In the rows, zero is written as 128.
which system made each run:
path 1, S (8 x 18):
[[107 114 126 144 118 135 119 216  90 147  90  94 163 149 122 109 149 114]
 [159 141 159 159 173 149 113  97 177 141  85  98  78 145 138 142 155 135]
 [ 95 150  99 112 129 152  68 185 101  84 131  82 120 143 125 129  92 113]
 [168 177 102 147 143 137 141 135 140 149  48 140 151 154 143 115 172 135]
 [ 94  86 128 152 176 158 102 115 106 104  98 106  96 145 152 135  71 102]
 [144 165 115 167 123 150 102 202 159 136 113 142 137 124 108  76 144 103]
 [148 170  99 128 171 150 120  70 144  83  97 135  86 140 161 143  90 127]
 [103 121  87 140 119 138 131 194  77 107 107 154 161 131 138  94  86  94]]
path 2, V (8 x 18):
[[109 153 163 118 118 141 158  94  73 102 142 157 130 172 185 134  93 123]
 [117 118 148 179 101 144 165 155 121 141 111 193 157 149 152  78 113 100]
 [152 163 157 166 160 144 149 144 131  88 143 154  67 119 152 103  90  91]
 [147 196 128 111  76 125 169 126 133  92 154 183 135 139 156 119 116 136]
 [150 131 154 159 142 135 188  76 122 142  89 180 127 154 175 120 131 127]
 [136 113 199 155 102 114 191 168 117 125 163 150  99 121 141 114 128 102]
 [186 173 108 152 115 120 174 156 179 104 105 166 100 102 134 110 135 118]
 [165 164 152 102 128 107 189  92 116 101 130 131  92 136 168 168 135 147]]
path 3, J (8 x 18):
[[ 87  70 185 126 108 131 102  84 148 164 176 107 129 139 110 144 133 145]
 [105 163 127  73  82 118 101 155 104 100 191  99 142 133 115 147 122 144]
 [105 106  97  97  90 118 123  82 129 159 107 136 195 148 122 146 149 167]
 [ 87 112 195 120 110 131 142 119  60 142 167 130 148 167 152 130 119 126]
 [ 84  80 121 109  81 114 103 139 141 135 191 132 157  96  85 120 110 131]
 [ 87 149 129  92 105 153  72  78 131 116 141 103 142 176 136 156 112 157]
 [103 140 107  93  87 114 152 135  63 126 149 166 195 141 142 118 118 135]
 [ 77  62 164 145 112 138 116  71 133 166 156 154 157 139 121 120 111 133]]
path 4, W (8 x 18):
[[133 142 149  87 127 116 102  63 144 158 167 103 134 131 110 160 169 170]
 [ 94 120 138  75  68 115 127  92 126 119 178 122 153 141 125 162 122 162]
 [138 171 120  75  93 113 108 107 144 145 141 100 157 143 112 159 179 175]
 [ 92 114 157  92 102 124 114  75 100 158 151 110 166 166 135 157 145 163]
 [107 150 141  92  66 128  89 130 152 151 176 114 167 144  98 132 158 160]
 [ 97 112 114  83 120 130  79  86 125 150 126  79 159 152 112 167 151 168]
 [ 87 143 125  96  61 138 103 122 118 140 137 132 191 173 131 132 136 155]
 [110 148 128 111 124 145  63  95 144 175 128  98 170 159 104 130 169 161]]
path 5, J (8 x 18):
[[ 85 137 149 147 106 163  89 181 115  93 159 122 111 154 134 104  76  95]
 [107 122  43 120 135 145  77 114 139 116 105 145 164 116 111 113  95 125]
 [103 143 133 147 131 167 138  98  98 104  91 161 133 184 186 122  79 115]
 [115 119 116 159 139 134 129 146 109 133 162 192 151  95 112  71  90  89]
 [111 116 119 144 148 159  92  65 175  95 138 144  83 124 133 135  67 121]
 [152 218  96 121 118 140 131 135 119  86 144 177 136 133 146  97 103 118]
 [146 103 106 148 163 120 160  50 139 145 110 193 141 104 138 117 117 126]
 [143 158 191 154 131 137 155 118 139 103 183 162  75 125 150 111 101 108]]
path 6, Y (8 x 18):
[[134 136 138 164 134 159  78 104 207 166 101 120 123 144 108 114 159 139]
 [100 128  80  97 172 124  91 126  60 103 158 118 143 105 116 125  87 113]
 [118 113 108 165  91 158 125 105 196 134  70 170 145 156 141 114 117 131]
 [130 131 129 125 206 127  76 107  97 154 175 113 128  91  93 107 129 114]
 [117 113  63 133  99 137 154 119 144  84  88 182 143 128 154 126  69 119]
 [146 142 159 150 175 144  88  71 167 178 149 131 121 121 105 109 162 137]
 [117 117  73 109 151 112 156 124  63  92 133 167 152 101 141 119  75 109]
 [159 133 139 169 122 138 139  86 211 160  94 165 123 129 128 114 157 139]]
path 7, D (8 x 18):
[[116 102 136 101 156 120 133  73 112  85 152 102  77 118 144 177  81 131]
 [151 208 158 108 103 131 136 184 113  97 148 102 102 153 147 136 144 131]
 [169 101 135 128 170  93 201 107 108 116 100 122  87 101 149 159 134 126]
 [ 97 150 170  97 106 136 136 117  63 115 148 112 140 182 169 149 119 138]
 [148 104 178 138 145 103 157 183 122 130 155  84  78  99 114 139 150 111]
 [125 130 116  89 148 126 122 102  96 113  79  68 120 163 154 185 138 155]
 [140 146 177 148 123 123 171 193  79 151 116 123 142 151 146 105 166 113]
 [ 99  42 147 131 170 118 132  99  93 141 112  90 110 125 134 161 115 124]]
path 8, Q (8 x 18):
[[124 104 102  68 133  94 150  80  94 110 128 101 130 119 137 188 123 160]
 [141 168 144 128  55 126 159 194 147 133 109 130 151 158 136 120 169 139]
 [116  72 169 127 153 110 137  76  99 192 141 120 156 124 116 133 163 144]
 [ 95  97 126 112  84 132 115 185 136  95 109  65 103 149 131 168 116 133]
 [135 136  84 107 126 105 120 144 104 172 126 138 200 104  92 107 171 141]
 [ 95 100 141 125 114 145 154  96  94 122  72 122 141 188 181 158 112 138]
 [110 112 149 170 111 147  92 196 150 168 128 116 150 135  96  87 152 108]
 [ 95  77  81 101 175 122  99  80  88 127 112 105 147 115 121 152  98 133]]
path 9, V (8 x 18):
[[107  79  55 123 113 135 113 121 169  98  72 116 126 122 125 157  92 131]
 [111 163 148 105 153 140  89 158  67 133 118  61 134 171 135 142 150 132]
 [ 92  72  59 119 116 119 126 141 103 116 115 150 173 103 115 117  87 113]
 [101 149 145 145 149 176  67 143 133 109  98  78  97 177 144 134 109 119]
 [107 148  84  96 134 118 114 150  53 118 167 151 179 113 119 104 101 115]
 [ 88 106 117 160 124 178  89  90 163 111  85 138 119 170 150 126  77 122]
 [112 173 164 129 154 142 102 159  50 137 179 131 148 145 130  90 125 106]
 [106 109  85 150 112 147 117  99 165 101 130 190 135 112 128 102  63 111]]
path 10, D (8 x 18):
[[ 93 131 119  96  44 121 114 140 140 133 169 140 178 141 108 128 131 151]
 [161 106 135 136 123 103 128 111 199 169 146 123 119  84  84 128 181 146]
 [119 138  69  78  98 111 119  95 122 138 117 139 194 131 116 144 144 163]
 [133 108 161 153  70 117 155 138 176 175 150 169 156 115 105 100 164 133]
 [110  90  94  92 135 108  92  68 142 153 161 119 158  96  87 145 135 155]
 [129 153 110 117  48 126 122 168 178 141 127 136 171 138 104 118 164 149]
 [156  95 111 135 148 105 142  73 166 180 122 157 150  87  96 120 163 147]
 [ 88 123 100  98  62 128 108 116 125 138 153 154 197 141 113 122 122 149]]
path 11, W (8 x 18):
[[131 143  47  75 119 112 106 111 140  86 116 106 133 110 115 165 113 153]
 [136 163 124 113 106 130 168  87 106 134  84 159 166 177 175 139 143 151]
 [129 162 192 144 133 141 105  97 141 171 191 151 136 135 116  95 154 131]
 [103  73 115 104 121 119  90  90 166 121 179 109 111  90  88 153 104 141]
 [129 164  67  73  86 118 135 128 130  77 103 118 143 144 145 165 115 155]
 [148 173 148 122 140 127 151  86  94 171 107 149 174 162 152 122 176 151]
 [100 109 199 144 105 142 103  95 156 161 201 140 126 132 109 114 129 131]
 [117 120  82  82 113 114  80 128 157 101 166  90 119  92  86 157 112 146]]
path 12, S (8 x 18):
[[160 169 102 151 118 149 133 116 183 139  52 149 143 157 144 118 158 141]
 [ 90 111 123 141 188 157  91 106  75 106 128 124 112 142 148 122  66  98]
 [148 138  90 169 112 138 122 184 176 142  94 156 148 109 103  83 143 111]
 [129 162 134 142 166 160 116  58 135  94 129 155  91 147 165 131  78 120]
 [119 122  67 130 126 121 128 188  92 110 127 154 163  95 111  93  98  98]
 [159 134 146 171 128 143 170  74 178 132  97 188 110 139 159 115 124 126]
 [105 113 119 128 154 126 116 150  85  89 187 140 108  93 119 109  64  89]
 [174 159 108 139  84 113 181 143 180 124 112 182 139 110 130 111 151 135]]
path 13, L (8 x 18):
[[109 106 101  80 152  97 106 121  69 133 181 105 157  91  97 139 123 133]
 [ 92  96 114  98  60 126  95 129 181 121 141  98 134 133 102 163 128 156]
 [105 182 123  84 125 133  74 146  77 125 179 103 160 141 111 122 131 134]
 [ 87  82  68  98  98 124 102 107 128 139  95 119 186 137 114 149 122 153]
 [101 143 160 118 123 147  54 142 133 163 151  71 143 157 100 130 163 144]
 [ 87 111  62 122 144 147  66 139 110 117 120 126 163 119 105 110  85 114]
 [ 99 149 134 138  84 168  76 121 170 151  97 120 161 189 132 122 143 149]
 [106 137 112 139 189 151  72 120  75 164 126 127 170 137 116  92 129 112]]
path 14, Y (8 x 18):
[[114  85 149 166  65 134 168 127 172 139 127 189 144 129 132 103 114 120]
 [151 115 170 149 204 118 126 121 118 130 165 107  69  89 114 125 129 105]
 [129 156 111 110  78 123 169 125 133  65 154 179 117 128 158 131  78 124]
 [130 101 203 147 139 126 143  67 144 178 147 127 116 140 132 136 163 143]
 [139 138 134 129 141 107 180 179  53 104 152 154 128 106 145 107 103  94]
 [159 114 152 140  80 112 168 121 214 129 125 136  94 110 121 145 157 147]
 [141 162 165  94 173 115 136 112  63 110 164  95  96 130 147 153 131 129]
 [117 121 142 125  43 119 188 149 134 128 120 168 163 153 152 127 133 138]]
path 15, L (8 x 18):
[[165 167 140 106 164 105 187 103  68 111 123 138 115 130 165 147 135 130]
 [145  55 145 132 114  85 198 145 137 141 116 119 111  93 121 154 150 131]
 [168 166 144 112 138 112 134 158 148  87 166  91  58  97 115 150 133 125]
 [129 136  97  98  91 107 186 158  85  68 124 146 128 128 160 149  90 122]
 [168 152 135  93 104  90 175 133 126 147 111 102 137 129 130 165 197 164]
 [127  85 124 101 168 100 135 154  81 109 135  63  97  96 116 166 126 122]
 [131 131 103 113  65 117 135 206 168  89 122 100 112 119 114 145 128 131]
 [144 201 102  80 133 123 129 148  76  95 110  98 135 157 153 152 138 140]]
path 16, Q (8 x 18):
[[153 118  77 117 138 124 109  85 202 107  99 110  95 101 111 164 127 151]
 [125 213 138  99 100 137 115 133  97 107 184 153 149 153 141 108 121 134]
 [139  76 148 157 100 118 174  74 189 146 122 179 119 111 130 130 125 134]
 [125 169 168 113 136 147  66 128 151 125 163  66  89 148 112 146 144 143]
 [122 102  96  94  86  90 156 126 128 109 184 165 151  80 103 128 103 132]
 [160 173 125 116 113 134 135  85 175 134  78 117 125 164 147 161 171 168]
 [ 93 122 200 131  88 129 129 137 102 148 207 143 145 140 122 107 127 121]
 [131  63 104 122 117 109 125 101 197 136 104  97 108 100  99 170 142 151]]

runs to name:
path 17 (2 x 18):
[[148 111 150 140 209 111 147  95  72 159 147 141 126  96 128 112 136 109]
 [135 102 154 142  83 122 158 147 196  93 152 131  69 106 126 143 107 122]]
	J
path 18 (2 x 18):
[[181 178 127 147 151 139 147  81 185 121  94 152  94 134 148 131 143 140]
 [124 155 198 136 136 134 125 127 110 117 217 142  93 124 130 109 109 108]]
	Q
path 19 (2 x 18):
[[125 170 158 163 128 159 131 170 116  86 151 158  95 139 154  92  81  88]
 [145 197 106 130 113 141 156 116 119  88 136 199 134 139 162 100  91 119]]
	V
path 20 (2 x 18):
[[117 147 124 133 136 163  82  95 157 143  65  90 134 183 142 148 149 153]
 [ 95 127 107 136 177 160  54 143  92 145 102  87 151 151 115 113 123 115]]
	S
path 21 (2 x 18):
[[105  95 155 128 125 118 139  72  95 179 164 174 183 127 124 107 131 134]
 [121 145 144 125  84 144  82 124 215 117 163 106  96 131 103 138 132 147]]
	W
path 22 (2 x 18):
[[140 144 107 157 151 129 138 138 104 147 147 199 165  98 116  66 118  99]
 [121 139 165 148 124 158 116  84 176  91 155 142  66 141 150 133  82 121]]
	V
path 23 (2 x 18):
[[ 99  63 146 147 175 143 125  81 106 140  83 101 107 151 153 155 108 123]
 [116 141 105 141 116 142  88 225 124 107 128 102 127 121 106 101 115 100]]
	Q
path 24 (2 x 18):
[[ 83 118 167 113  83 130 152 160  64 108 152 130 147 165 159 134 102 120]
 [160 143 128 132 129 111 108 170 157 177 124  96 146 107  83 114 204 139]]
	W
path 25 (2 x 18):
[[124 158 143 111 114 150  83  75 186 104 161 110  88 144 127 156 112 154]
 [ 90 124 131 118 108 122 137 146  54 132 177 169 179 131 131  98  99 111]]
	L
path 26 (2 x 18):
[[127 193 104 109  59 144 121 130 164 102 140 167 154 154 139 119 116 146]
 [118 118 166 148 116 141 123  47 168 171 155 174 145 138 125 112 140 146]]
	Q
path 27 (2 x 18):
[[163 225 144 130 121 144 124 156 130 133 108 125 135 167 146 113 172 137]
 [123  78  94 135 188 119 154 111  68 133  67 123 141 122 147 136 113 116]]
	L
path 28 (2 x 18):
[[125 156 145  94 103 137 121  65 152 112 126 108 113 171 153 176 132 170]
 [123  94 147 135 131 109 158 132  80 193 122 146 190 129 122 108 170 128]]
	V
path 29 (2 x 18):
[[112 130 140 140 165 164 112 116 106 110  66  88  99 181 173 154 109 124]
 [102 156 136 124  77 136  91 165 129 147 186 155 176 129 100  87 132 125]]
	Y
path 30 (2 x 18):
[[124 161 154  99 143 120 161 124  41  94 151 128 123 153 171 142 106 121]
 [150  76 100 117  97  84 182 138 151 155 106 137 156  91 103 143 167 147]]
	L
path 31 (2 x 18):
[[161 172 200 124 133 111 138 136 132 147 188 109 102 119 116 125 177 138]
 [137  94  88  76 124  82 173 125 100 102 114  98 126 101 130 183 129 148]]
	D
path 32 (2 x 18):
[[156 144 134 135 154 133  82 133 181 156 111  70 104 121  94 137 183 146]
 [157 147 111  98 139 104 165 170  87 100  82  80 111 134 150 169 150 136]]
	J
path 33 (2 x 18):
[[142 150 122 176 171 173  89  91 179 130  88 146  99 144 139 105 115 114]
 [117 159 169  94 118 116 130 118  76 117 221 139 132 122 127 123 119 126]]
	V
path 34 (2 x 18):
[[102 114 162 170 171 162 122 105  82 155  92 142 141 169 162 104 114 106]
 [148 105 124 189 151 139 121 131 182 168 102 158 132 103 104  83 145 110]]
	L
